m =
[[4385, 3200, 4427, 4260],
 [4888, 3448, 7168, 4539],
 [6138, 9260, 5221, 4146],
 [5031, 2946, 4742, 2500],
 [5149, 2200, 3887, 2860],
 [4613, 4748, 3021, 4327],
 [4279, 4189, 4044, 4162],
 [4149, 2594, 7557, 5568],
 [4536, 4427, 4181, 4437],
 [6548, 4732, 3335, 2269],
 [4421, 4493, 4564, 4454],
 [4363, 4465, 3992, 4285]]
m[0, 0] => 4385
m[:, 1] => [3200, 3448, 9260, 2946, 2200, 4748, 4189, 2594, 4427, 4732, 4493, 4465]
m[2] => [6138, 9260, 5221, 4146]
m[0] => [4385, 3200, 4427, 4260]
m[2, 0] => 6138
m[8, 0] => 4536
m[0, 3] => 4260
m[1, 1] => 3448
m[7, 3] => 5568
m[3, 1] => 2946
m[10, 1] => 4493
m[10, 0] => 4421
m[11, 2] => 3992
m[7, 2] => 7557
m[6, 1] => 4189
m[:, 3] => [4260, 4539, 4146, 2500, 2860, 4327, 4162, 5568, 4437, 2269, 4454, 4285]
m[1, 0] => 4888
m[3, 2] => 4742
m[6, 0] => 4279
m[8, 2] => 4181
m[11, 3] => 4285
m[8, 1] => 4427
m[0, 2] => 4427
m[4, 0] => 5149
m[1, 2] => 7168
m[11, 0] => 4363
m[7, 0] => 4149
m[7] => [4149, 2594, 7557, 5568]

B = 74,164,233,3
B[0] = 74
B[3] = 3
B[1] = 164

a = [826 316 298 327 374 375 310 336 356 375 234 446 262 313 320 363]
a[-16]: 826
a[9]: 375
a[-12]: 374
a[3]: 327
a[-2]: 320

W =
469	580	574	68	211	460	444	486	449	691	454	456	604	742
484	404	613	566	599	475	451	396	463	318	452	447	369	290
494	366	672	832	643	481	443	355	439	430	439	427	465	409
507	537	607	550	582	433	452	522	428	388	460	452	410	344
489	414	313	300	320	484	447	427	452	723	446	436	609	856
457	507	228	304	414	477	460	544	459	483	458	436	468	501
457	331	567	611	672	478	465	331	481	465	465	459	428	463
Indices start at 0.
(0, 0): 469
(3, 1): 537
(2, 0): 494
(3, 10): 460
(6, 10): 465
(4, 11): 436
(5, 0): 457
(1, 1): 404
(0, 5): 460
(4, 9): 723
(2, 4): 643
(1, 5): 475
(6, 1): 331
(1, 13): 290
(0, 6): 444
(6, 12): 428
(5, 9): 483
(4, 0): 489
(1, 2): 613
(5, 13): 501
(1, 11): 447
(3, 11): 452
(1, 9): 318
(2, 2): 672
(5, 8): 459
(3, 4): 582
(6, 5): 478
(5, 2): 228
(2, 13): 409

M =
[-4.83  0.52  0.91 -0.30 -0.81 -1.16 -0.19 -0.97  0.21 -1.63  2.69 -0.19
  2.02]
M[0] => -4.83
M[-11] => 0.91
M[-6] => -0.97
M[11] => -0.19
M[-8] => -1.16
M[10] => 2.69
M[3] => -0.30
